Each path below is one point turned by a fixed rotation once a step. After each direction that follows a path, write how fast that rotation turns it, in degrees per step (0 if it stays still).
Each turn is a multiple of 5 degrees from 10 to 175, or 0.
Each row of a path follows its step; steps can be skipped.
path 1
step 4: [ -3 -27   4 -20   3  25 -27  11   2 -16  -3  -4  14 -12  -4  15   6   2
  14  -4  15  18   2  13  12   5  -3 -11  -3  21 -15  26 -20 -17   9  10
 -19  12  17]
step 6: [ 23 -20  -1  15 -35  22  -5  -3   0  -3  16   5   0  -2   0 -18  26   0
   4  27   7   0   1   5   8  18 -22   2   7   8 -28 -11   6  -4 -19   9
 -10  19   0]
step 7: [ 11 -16 -17 -12 -28  28   5  11  19  15 -15  15  -1 -15 -20  -4 -18  -7
  -5 -13   3   7   6  -1   6 -13  -6 -18  -3  29   4  13 -12 -10 -17  21
  -4  21  -3]
step 8: [  7  -4  -8   7  -2   5   1  -8  -7 -13   8 -28  13 -10 -23  -8 -12  21
  17  -3 -24  20   0   1 -11  -8  -8 -16  -5  -3 -20   2 -20 -23 -31  15
 -25  -3  -5]
step 13: [ 13 -23   4  -2   8  -7  11  21  13 -10 -25  -2  19  -5 -24   1  -4 -11
  -7  14  27  28   3   1  14  -7 -16  25  -8   7 -12  20  -7  18 -18   3
  -5   6 -12]
step 14: [ 15 -10  22 -23   0  -8  25  -4 -22   6  11 -12 -14  12 -11  -6 -11 -18
  -2  -4   1  19   6   6   2  -1 -14  -5  16  -5 -40   2 -20 -13 -10   1
   0  25 -16]
step 17: [ 13 -12  17  -5  14   5   8 -16  31  -6   1 -12   0 -13 -14 -10   8  -4
 -11   3  -5  11  10   6   0  13 -34 -19   4 -32 -24   2 -20  13 -15  18
   4  14  10]
step 18: [ 10 -11   3  -9 -15  25   3  -7  -1   8  29  19   7  -6  -7   9  32  -1
   3   9  17  -7  10   1  29   3  -7 -18 -23   5 -28   2 -20 -15   5   8
 -14  19  -5]
[-9  3 -3  2  0 -3  5  1  0 -6 -7 -5  4  1  5 -4 10  5  8  0 -2  0  4  5
  0 -2  0  4  0  2  7 -1 -6 -3 -4 -4 -1  6 -2]	100
[ -2  -6  -6  -7   4   3   1   0  -1  -7   1  -2   4  -1  -2   0  -8   2
  -4   2  -6   6   3   3  -5 -10   1  -1   3   2  -2  -5  -4   6   4  -2
   9   2   2]	120
[-2 -4 -1  6 -3 -2 -3  1 -6  3 -2  4 -7  6 -6 -2 -5  5  7  3 -3  1  1  0
 -5 -5  3  0 -1  3  4  2  0  8 -9  2 -2 -6 -8]	25
[  6  -1   0   3   4  -4   0 -10  -3  -2   1   1  -3   0  -2  -7   2  -4
   2   1  -2  -5   0   3 -10   8   0   0   5  -5  -5  -5  -6  -5  -4  -3
   6  -2   0]	125
[ 0 -6  1 -5 -1 -6  0  8  0  1 -4  5  3 -3 -1  4  1 -5  2 -2 -1  0  1 -7
 -9  3  0  6  0  6  4  6 -6 -2 -3  7  2 -2 10]	120
[  1   2  -5   1  -3  -6   0  -6   8   5   0  -3   1  -3   3   4  -3   0
   7   1  -3   8  -1  -4  -4   0  -8   3   2  -6   1  -8  -1   6   0   0
 -10  -1   5]	155
[ -1  -1 -10   2   2  -4   4   3   0  -1   8  -6  -3  -1  -2  -1   0 -12
  -3   7  -2   6   0   3  -2   1   1  -3   2   0   7   7   1  -7   2   0
  -4  -1  -6]	60
path 2
step 2: [ 25  15 -13  -4  -7  -5 -16  10 -13   3  -9 -12   3  -2   7  -4  25  -1
  13   4   9  -6   9  10 -22 -26  25 -22 -18  24  -7   0 -11  -1 -11  10
   0  21  12]
step 3: [  8 -14  -2   0 -15  11 -13   7   2   7   3  22   3  -4   1 -15  12  11
  -8 -25  20   2  17  28   9  -4 -19 -14  -2 -14  -3  38  -4 -17 -11  11
 -15   5  -7]
step 6: [ 15  12  -7   3   1 -19  14  28 -19  -1  -2   2  21 -12   9 -10  29  19
 -10 -16   7   5  -7  24  10 -11 -19  -7 -17  -1  18   5 -12   2  -1  14
 -10  -4  13]
step 8: [ -4  10 -30 -16 -14   0 -11 -16   8   4   5   8  10 -29   2   7  27  -6
  26 -15  12   5  -6  11 -15   1  -9 -24 -15  -9  -1  17   6 -12  12   6
  -5  -7   9]
step 11: [ 24   4 -13 -29  18  -2  -1  -3 -10  -2  12  -4   9 -28  -9   3  10   2
   3 -25   3  -8  12  -6   0 -11 -33  -8 -17  -2   4  24 -11  13 -10 -16
   1  -7 -12]
step 14: [ 20   5 -21  -9  -3  14   3  -1 -12   2 -18 -22   4  -7  15 -17  31   0
  -8 -12   4   2  12  -7 -24 -15  -9  -9  16   7   2   9 -15  -9   7 -12
 -16 -29  -3]
step 15: [  8  -2 -11  -5 -17 -17  15 -20  -9  -8  20  13   2 -12   0  -4   6   8
   0  -2  29  10  -9  -8  -3   0  -2 -16  10  -6   3  45   1 -12  -9 -17
  19  12   8]
step 17: [  4   1  -4  -8   9 -29  -9   0 -19 -12  -3 -12 -16   6  -3   4  22   0
  -9 -30   2 -22  22 -18  10 -11   7 -25  18   1   3  21  -7  -8  20  -5
 -10   0   8]
[ 6  1 -4  5 -8  4  2 -2 -1 -8  3 -1  9  0  3 -3 -2  8 -4  3 -3  0 -4 -6
 -3  4 -2  6  3 -4 -3  2  0  0  4 -3  6 -1 -8]	70
[-5  4  4 -5 -1  7 -2 -1  6  4  7  6 -5 -9  6 -1 -2 -4  5 -1  1  0 -2 -3
 -2 -1 -7  5  3  1  6  7  1  0 -4 -3  8 -1 -2]	95
[ 1 -4  0  7 -4 -2 -3  1 -3  4  4  7 -5  7 -4 -1  0  2 10 -3 -1  1  2 -2
 -4  6 10 -3  4  3 -3  9  2  3  4 -1  5  0  4]	145
[ -1   1   1   3  -5  -8   0  -1  -3  11   0  -4  -1   0   7   2   3   5
  -1   2  -1   6  -3   3   0   6  -4  -3  -2   2   4  -7   2   8   0  -6
   2 -10  -2]	55
[-1 -6  2  9  2 -5 -3  6  5 -3 -3  1  4 -3  2  1  7 -4  1 -4  0 -8 -3 -6
 -5  3  1 -2  4  3 10 -7 -3 -5 -2  1  3  1 -3]	90
path 3
step 2: [-15 -26 -17   9  -7  -3 -13  27 -26  32   4 -25  14   8  -5  -9 -13  -4
   9  10  -4   5  14  24   1   4   8   3   9   0  -1   5  -3  -3  -7   0
   2   5   5]
step 4: [ -3  -5 -18  -6  -4  -8   4  10   6  15  -2   8   8   7  -1  -5 -23   7
  10 -32 -21  -3 -16  13 -11  23   7   6  -9 -17 -19 -21  -5 -14 -13   0
 -13   6 -16]
step 5: [-25   1   0 -17  -2  -8   0  15 -22  22  13  10   1 -13 -21 -14  -9   9
  13 -11  20  16  16   5   0  -2  -1  21  15   0  -7  -6  27   8 -10  -4
   7  -1   5]
step 9: [  0 -16   6 -13  13 -16  -4   5 -18   0  23  -8 -21  -6  -2  10  -5  37
   6  13   6  11 -12   4   0  -9  -7  15  15   7 -14   2  13   7  15  10
 -10  13  23]
step 11: [ -1  13   6  -5   2 -15 -12  21  14  24  19   4   0  34  11  16  -5   7
 -10  -2  22  14  -3   6   0 -14   6  10  -1  13 -15 -12  10 -23  -1  -2
   2  -3  -2]
step 12: [ -3 -31   5   5  14  -2  -3 -14   7  17   7 -19  -5  -6 -11  -4 -11  12
 -11  -2   0  -9  -6   2 -32  -1   1  18  15  -3 -16   4  12 -19  13 -15
 -17  21   1]
step 14: [  6   3  -7  16   9  -4  -9  -5  -6  49  17   8  -8  25   1   5   1 -19
  -1   7  10   4   3  12  -5  10   6  -4   8 -15  -4   3   1  -5 -16 -16
 -10   2 -20]
step 16: [-21 -27  -8  -7  -6  -7 -11  -3  -3  -3  -5   2   1 -14 -11  10 -11   2
  -3  14   0   8  11  -1 -10  28   2  -7  15 -27 -31  -8   1  -7 -16  -7
 -20   1  -4]
[ 5  0  0  0 -5 -6 -8  8  2 -2  0 -4 -2  2  0  5 -7  6  5  6 -6  5 -3  3
  5 -1  1 -6  2 -5 -3 -7 -5 -3  3  3  4 -3 -4]	155
[ -8  -4  -1   1 -10   1  -2   8  -1  -2   2   5   4  -1   1   1  -3  -9
  -6   1   5   2   9   4  -1   1   4   0  -1  -1  -1  -1   2   2  -7   7
   3  -5  -3]	125
[  1   6   5  -5   7   2   0   3  -8  -8  -1   4  -1  -5   6  -1   6   0
   0   0   0   5   6   4   1   2  -7  -1  -2 -12  -4  -3   1   1   1  -1
  -4  -2  -1]	35
[  9  -5   4  -5   5  -5   4   6   2  -2   1   4  -3  -4   1   2  -1  -2
   6 -10   1   6  -1   5  -1   1   3  10   1   6   5   0   0   2   2   7
   3   1   1]	20
[-4 -7 -2 -2  2  2  2  1 -8 -7 -7 -3  0 -2 -8  9  2  2  1  7  3 -1 -1 -2
 -6 -6  5  4  4 -1  1  2 -7  0  4  3 -6 -2  1]	110
path 4
step 0: [ -8   1  -3   0   9   8  -7   7  10 -10 -17  17 -31  -5 -22   8   3  10
  -7   2   9   4  -5   0  11   9 -41  17   6   5 -13  11 -13  22  -2 -15
  12  14  -5]
step 1: [-22   4  -5  18  -4   8 -25  -3  10   4 -10  -6  15 -16 -21  12   9   7
  -9   4 -21  19  -4  -5  -8  11 -17   1   0 -24  15  -9  28  -2  -4  -7
   3   2  23]
step 7: [ 20   5  21   2 -20   8  17   6 -11  -8  19   5   4 -12  -4  -2 -16 -13
  16  -9   2 -27   9   9   1   1  11 -23  -1 -26  -9  -3  14  -4 -24  -9
  -3  18 -11]
step 9: [-19 -15  -3   5 -10  -9   5  14 -11 -11   1  12  -8 -18  22 -20   8  -1
  -5   2  30   8  31 -13   4  10 -18   5  15 -15  -6   2  11   1  14  20
  -4   6  15]
step 13: [  2  -2   6  -9  -1 -11 -36 -15  11  28  -6   9 -12 -17   9  24 -15 -15
   7  18   9   1  19   5  -3  15 -15   2 -13  -8   9   6   7  10   7  16
  10 -17   7]
step 14: [-23  -4 -10 -18   1  -5  -8 -24  11  -7 -15   2  16  -5   2   1   4  -2
  -7  -2  -5 -21   5 -22   0  -6   5  -1 -14  20 -25  -8   2  16   3 -20
  23 -15  27]
step 15: [ -6  -6   5   4 -11 -11   9  -9   0  20   2   5  19  26 -32   5   5  -6
  29  -8   4  25   1  11  -5  10  14 -14   5   5 -20   0 -14  12  -3  -3
  14   8  20]
step 17: [ -9  -5   0   3  16   5  -8   7 -10 -16  12   9  -7   3  -9  18  -7  24
  -5  12 -19  32  17  12  19  13   3  18 -14   6  11  28   9  12   3  13
  -2   3  -8]
[-2  2  0 -1 -1 -1 -3  2 -4  3 -1 -4  0  9  6  6 -6  3  3  8 -2 -3 -2  2
 -4  5  7 -5 -7  6 -9 -3  3  1  1  3  5  4  3]	35
[-1 -2  8 -6 -3  8 -1  2 -3 -1  0 -2  7  6  2  2 -3 -2  7 -6  5  5  6  6
 -4  5 -7  8 -2 -1  1 -1  1  5 -2  2 -3 -3 -1]	175
[  3   4   2 -10  -2  -4   6   2   4  -7  -7  -4  -3   5  -1   2   2   5
  -7  -1   2  -2  -5   4  -2   1   2   6   3  -3   1  -4   1  -4   2  -5
   8  -8   1]	175
[  8   8   2  -3   4   0   0  -7   0   1  -2   2   6  -3  -1   9   1  -5
   0   2   6   1  -4  -1  -3   2  -3  -8  -6  -6   4  -4   4 -10  -1   5
  -3   2   0]	125
[  3  -5   0   3  -3   0  -4   1   1   3   6   3  -7  -3   3   6   2  -3
   1   3   0   6  -2   2  -8   2   3   1   8   0  -3 -10  -5  -1  -2   4
  -4 -11   3]	155
[-6 -1 -4 -6 -1 11 -1  1  5 -5  1 -3 -2  1 -6 -3  3 -2  4  3 -3 -1 -2 -3
 -3 -5 -2 -3 -5 12  3 -3 -1 -9  3  0 -3 -4 -2]	170
[ 1  4 -4 -9  0  2  0  7  3  5  4  2  5 -5  4 -1 -3 -8 -9  3  1 -2 10  4
  2 -6  5  2 -4  0 -1  0 -6  0 -1  5  4 -1  5]	70
[  7   4   1  -1  -1   2   2  -1   3   4  -2   3  -4  -1   0  -2  -5  -3
   4   8 -10  -7  -5  -3   0  -3  -9   5  -3  -3  -1  -1   0   7  -5   3
   3  -5  -7]	55
